In the rows, zero is written as 128.
A single turn carries every row of the set below to another of its rows. Some are shown first; where does it send the rows asked next?
A: [125 151 134 120 120 187 147  75 111  97 151 150 119 130 139  99 136 122
 145 144 140 168 126]
R: [111 157 141 105 117 151 136  93 122 118 124 132 144 139 144 112 115 113
 181 141 177 153 106]
Y: [ 73 128 151 146 144 155 110 136 109 167  98 113 143 116 106 103  92 127
 120 107 106  90 138]
B: [ 74 141 134 137 145 153  87 139 126 152  85 113 164 106 108 110 107 118
 123 100 102  97 127]
J: [135 107 171 118 131 117 158 145 135 100 157 131 147 155 119  84 124 104
 118 126 148 121 156]
M: [ 84 126 100 119 177 145 111 148 139 108 103 122 109 125 147 114 121 174
 102 105  99 124 131]
L: [ 99 133  85 120 181 163 111 132 152 103 104 122 112 124 140 133 130 159
  97 100  86 131 136]
N: [138 140  96 125 104 163 115  87 120 126 138 126 138 132 133 100 159 146
 150 143 172 151 113]
F: [112 118 152 106 177 169 133 117 135 149 133  93  82 145 130 155 120 116
 125  95  93 117 144]
G: [136 129 126 135 122  91 165 119 130 105 143 137 133 168 105  95 112 150
 118 129 153 108 160]
H: [103 146 156 107 171 168 129 105 129 142 120  97  94 140 119 160 122  96
 127  81  82 123 136]
W: [151 129 131 142 119 106 131 133 103 137 127 177 134  86 114 146 149 122
 133 150  98 125  89]
X: [129 135 154 120 127 103 152 131 110  99 167 120 102 168 106  86 154 136
 100 115 144 133 142]
U: [146 146 126 131 130 108 144 127 104 115 130 184 105  94 123 158 148 127
 128 147  89 145  83]
P: [145 142 148 120 123 103 137 139 109 135 128 162 115  97 117 163 155 103
 145 138 107 139  75]

Y -> M
R -> N
G -> X
And these:
L -> H
P -> W

A single turn carries every row of the set below to another of its rows. Some are shown first; where does it send the rows asked next?
kosul: [115 118  88 152 122 124 106  86 115 143 150 119 161 128 120  81 126 135
 144]
rerul: [118  93  93 193 154 133  95  86 134 144  89 151 120 130 118 114 142 120
  99]
Deno: [149  90 130 161  46 162 120 130 121 120 151 171 143  96 107 134  92 170
 114]
kote: [148 115  77 131 122 120 106 130 118 120  87 168  84 142 105 173 151 114
 122]
zoki: [124  70 125 186  98 152 130 147  81 118 141 191 138  90  96 125 133 174
 112]
senar: [151  94 151 147  67 153 130 146 113 130 143 198 124  90 106 110 118 131
  88]
Vira: [110 104 131 177  92 185 123 128  96 116 149 169 132  71 110 116 111 156
  89]
Zekal: [144 123  72 131 112  99 112 121 125 127  95 152  87 150 106 155 162 117
 126]
guma: [135  97 113 169  83 170 129 167  87 113 148 194 116 107 103 122 121 166
 127]
Zateb: [137  75 147 160  82 144 128 147  87 119 126 186 117  69  92 127 132 150
  90]
Sebig: [128  93 134 186  86 151 128 125 103 127 146 210 141 119 129 129 105 169
  83]
bugiv: [144 120  91 120 108 120 103  87 163 125 115 133 131 113 109 159 146  84
 107]
Tesep: [140 108  68 171 119 124 102  84 159 129 123 128 158 147 110 148 143 133
 149]
lada: [115 109  75 159 120 149  87 104 112 122  89 114  78 104  96 138 138 144
 117]
kisa: [112 108  86 187 153 115 103  81 134 140  99 141 127 136 119 111 155 114
 105]
Guf: [144  76 147 170  83 134 127 130 105 122 144 205 161  99 102 154 117 160
  88]
paf: [133 128 101 123 114 118 113  86 132 140 158 153 170 135 128 111 124  98
 122]
Gad: [111 128  90 141 125 102 114 102  87 142 125 138 110 137 127  72 137 147
 118]
Pim: [157 103  99 126 106 143  91  92 167 131 106 149 133 111 104 169 134  86
 110]
Kufa: [138 143  81  93  93 111 117 111 108 122 149 150 137 144 123 140 123 119
 139]
dise: [119 147  93  97  94 110 109  99  90 126 126 126  97 111 121 112 125 131
 111]
nupav: [113 118  72 157 116 131  97  99 120 126  96 100  86 102 103 125 152 134
 126]
Vik: [121  74 136 183  89 164 123 123 102 117 153 178 157  73  94 140 118 160
  97]
Tos: [146  86  73 184 120 144  92  97 163 135 110 141 157 145 107 151 126 137
 152]
ruzo: [152  71 133 156  60 140 125 147  99 117 131 181 133  84  91 152 115 172
 109]

bugiv -> nupav
Guf -> Zateb
And these:
lada -> Tos
Kufa -> Gad
senar -> Vira

